128 stands for zero in the data rows.
Some points, each followed by its number:
[160 148 115  93  86 114 145 103] 0
[107 112 100  77  98 128  37 158] 1
[158 156 171 136 137  66 113  94] 2
[134 157 102  79 115 113  49 153] 3
[160 157 128 149  77  71 113 119] 4
[ 49 105 159 140 149 114 144 128] 5
[150 159 131 108  96  79 125  92] 6
[128 152 120 175 152 160 255 148] 7
[124  65 148 145 141 144 131 143] 8
[159 180 145 123 139 107 143  51] 9
[137 131 126 145 115  75  66 133] 10
[133 165 126 108 138 121 120 122] 11
[ 65 144 117  95 190 183 137 178] 12
[129 124 126 167 153 169 194  92] 13
[175 142 168 165 102  63 113  96] 14
[145 101 161 150 161 133 214 105] 15
[102 164 158 124 151  97 139 150] 16
[120  66 116 128  67 125  72 137] 17
[143 102 122 194 112 112 182 117] 18
[108 156 158 129 158 203 182 133] 19
New points follow, each followed by the numbers of its five nearest points above, looking only along the 3 directions in which the numbered points spread most, nearest first.
[127 142 162 141 130 102 147 124] 0 16 11 2 6
[104 142 146 141 139 119 126  96] 16 11 0 5 6
[106 117 131 115 114 184  97 157] 5 8 16 12 11
[154 157 112 132 203 166 132 148] 16 19 11 5 12
[149  89 148 126 166 160 106 148] 5 8 16 11 0
[156 107 123 139 121  92 128  84] 4 0 14 2 6
[148  98 140 141 156 125 138 176] 5 8 16 18 11
[151 103 150 148 118 112 128 100] 0 18 4 14 2
[155 138 141 143 101 100 151 123] 0 2 6 4 14
[117  72 115 119 120 155 120 133] 8 5 17 16 10
[133 129 130 120 125 136 129 170] 5 16 11 8 0
[115 127 140 149 140 123 226 129] 13 15 7 18 19
[174 138 151 170 111  72 115  78] 14 4 2 6 0
[127 153 150 128 133 108 166 142] 16 11 0 5 13
[167 127 150 146 140 123 143  95] 0 2 16 18 6
[141 143 166 111 109 109 133  87] 0 2 6 11 4
[124 115 140 126 101 157 103 111] 5 8 16 11 0
[137 140 110 126 111 142 158 127] 16 5 11 0 8
[ 55 236 118  49 130 179  95 165] 12 3 11 16 1
[155 109 144 112  71 102 110 128] 10 4 0 6 14
[143 136 151 205 135 119 209  84] 15 18 13 7 9
[148 105 141 126 110 124 129 104] 0 4 16 10 8
[139 118 141 152 157 112 165 121] 13 15 18 5 16
[106 131 124 124 141 160 160 141] 5 19 16 8 13
[124 159 133  99 101 124 172 132] 16 11 0 5 9
[ 99 102 135 117 140 185 111 151] 5 8 12 16 11
[177 153  82 135 133  86 151 169] 0 11 16 6 2
[139  99 111 146  62 101  47  91] 10 17 4 14 6
[119  65 102 121 143 165  48 142] 17 1 8 5 10
[101 121 142 173 154  74 197 104] 15 18 13 7 5
[141  97 128 163 134 122 130  99] 18 8 5 0 16
[ 97  84 118 202 157 122 164 160] 8 5 18 13 15
